44,-59,51,-52,-55,-47,46 => -47

-59,24,8,50,38
-37,51,14,-30,-27
=> 50

2,-5,11,40,-9,-17
7,-3,11,45,-11,-3
=> -9

50,48,58,46,-28 => 46

-31,-30,39,62 => 39

-24,-28,29,-29
25,27,-60,53
-16,21,1,35
=> 29

-56,24,33,61,34 => 61

43,-41,-23,-53,45,-51,8 => -51

-57,-49,-53,-52,-62 => -52

-5,-27,48,24,-4 => 24
---
[[ 22  31   5   6 -13  19]
 [  2   9 -26  -9  12  -9]
 [-51 -34 -19  11  -5  10]] yields -13

[-45  29  38  32 -19] yields 32

[-15 -48  10 -10   8   5  16] yields 5

[[ 60  13  -9   1]
 [-62 -22  19  20]] yields -9

[49 -1 17 -5] yields 17

[[-27  55  21 -33   1  15]
 [-42  14  -1 -13  24  -7]] yields 1
---
 -9  -10   -5    8   -3   15  -37   -2   -8    5  -12  -50   26    0
  7   30   -3   18   20   -8   16   26   16    4  -14   23  -14    0
  5   30   -1   18   21   -4   18   31   13    2  -13   20  -13    1
-10   12   -2    2    3   10  -20  -12  -13    6    1  -40   25   -9
-12   14   -4    3    4    9  -20  -10  -11    4    0  -38   28  -11
-25    4    3    8    5   20  -39   -2  -25   -3   -8  -50   19   -1
-28    9    2    9    4   22  -39   -3  -21   -1   -5  -50   20    2
-13   15   -6    5    5    9  -17  -12  -11    7   -2  -39   28   -9
out 1

 -1    1    1    3   -3   -1   -3   -6    1   -6   -1  -12    1    0    7   -3
  3    4   -2    2   18    0    2    6    5   20   11  -28    2   -7  -10   -1
  5   -3   -5   -4    2    1    5   12    0   -4    0   -1   -6    6  -10    6
 -2    6    2    6   11   -1   -3   -6    4   16    8  -25    5   -9    2   -6
  1    6   -1    6   17    0    0    1    6   20   12  -41    4   -9   -5   -5
  3   -3   -5    2  -10   -1    2    2   -1  -27   -5  -21   -7   11    4    3
  0    4   -2    8    2   -1   -3   -5    4   -6    5  -47    1   -1    7   -4
  6   -1   -6   -1    9    0    5   13    2    0    5  -24   -5    3  -12    4
  0    3    1    0   13    1    1    3    2   23    7   -1    4   -8   -8   -2
out 6

 39  -54   38  -44  -38  -42   43
-25   37  -32   25   40   31  -28
 53  -52   41  -48  -47  -43   47
-52   40  -39   55   60   49  -33
 40  -46   44  -44  -48  -41   48
out 47

 22   27   23   24  -19   27   18   16  -20  -19   26
-10  -22  -12  -19   25  -31  -18  -14   16   22  -18
 18   15   17   14  -17   14   12   16  -12  -15   18
 14   27    7   24  -16   30   31   19  -15  -17   18
  6    1    4   -3    7   -5   -9   -6    3    6    3
 27   28   29   26  -31   28   22   26  -23  -28   31
  3   -3    0   -5    8   -9   -7   -3    4    7   -1
 32   35   32   33  -37   39   29   31  -28  -34   36
 -4   -3   -8   -1   13   -6    5   -2    3    9   -7
 20   16   20   13  -17   13    7   14  -12  -14   20
 21   18   23   20  -25   18   20   25  -19  -23   22
 29   45   28   47  -43   55   55   42  -37  -42   38
out 18

 -3   -1  -15  -12  -12  -11   -7    4
 10   10   -7   -3    1   -3   10  -21
  8    2    3   -8    6    1  -12   -4
 32    0   -6   -8    4   -8    8    7
-29   -3   13  -12   15   -8   -1   23
-38   14   -2  -12    4    3   -3    7
-32    0   -2    3   17   -2   15   47
  0    3   -2  -21   -3    6    7  -28
  1    0   -2   -6   -5   -7   -1   21
out -4

 -4   18   -5   -5   -5   -5   19   18   -4   -5
 59  -53   58   64   62   62  -53  -53   58   56
  2   11    2    2    2    1   12   12    2    2
 38  -29   37   41   39   39  -29  -29   37   36
-19   34  -19  -21  -19  -19   35   34  -18  -18
 -5   19   -5   -6   -5   -5   20   19   -5   -4
  9    3    9   10   10   10    3    3    9    9
-41   58  -40  -44  -42  -41   59   58  -40  -38
out 2

 -7    2   -3    1  -12   21    2  -20   -1   -5    3    3  -13   20   -3    2
  4   -9  -44  -26  -52  -15  -10   40   -1  -23   59   50   48   39   37   21
-19   -8   26  -47    6  -16   11    0   14   23    2  -29   10    9   -8   -3
-24   -6   -7    1   -4   18   -3  -17   -2   -6   -7    8  -14   12   -8    3
-12    2   -8    4  -10   26   -2  -13    2   -2   -2   -2  -13   16   -5    1
out -3
---
-37,49,49,-40,-54
24,-32,-33,27,36
out -40

40,-63,-53,44,58
-33,51,43,-35,-47
31,-48,-40,33,45
out 44

26,28,-5,-55,34 out -55

1,-3,37,50,-37 out 50

16,-18,52,-48,-8 out -48

19,-15,13,23,-52
-20,-10,32,37,26
out 23
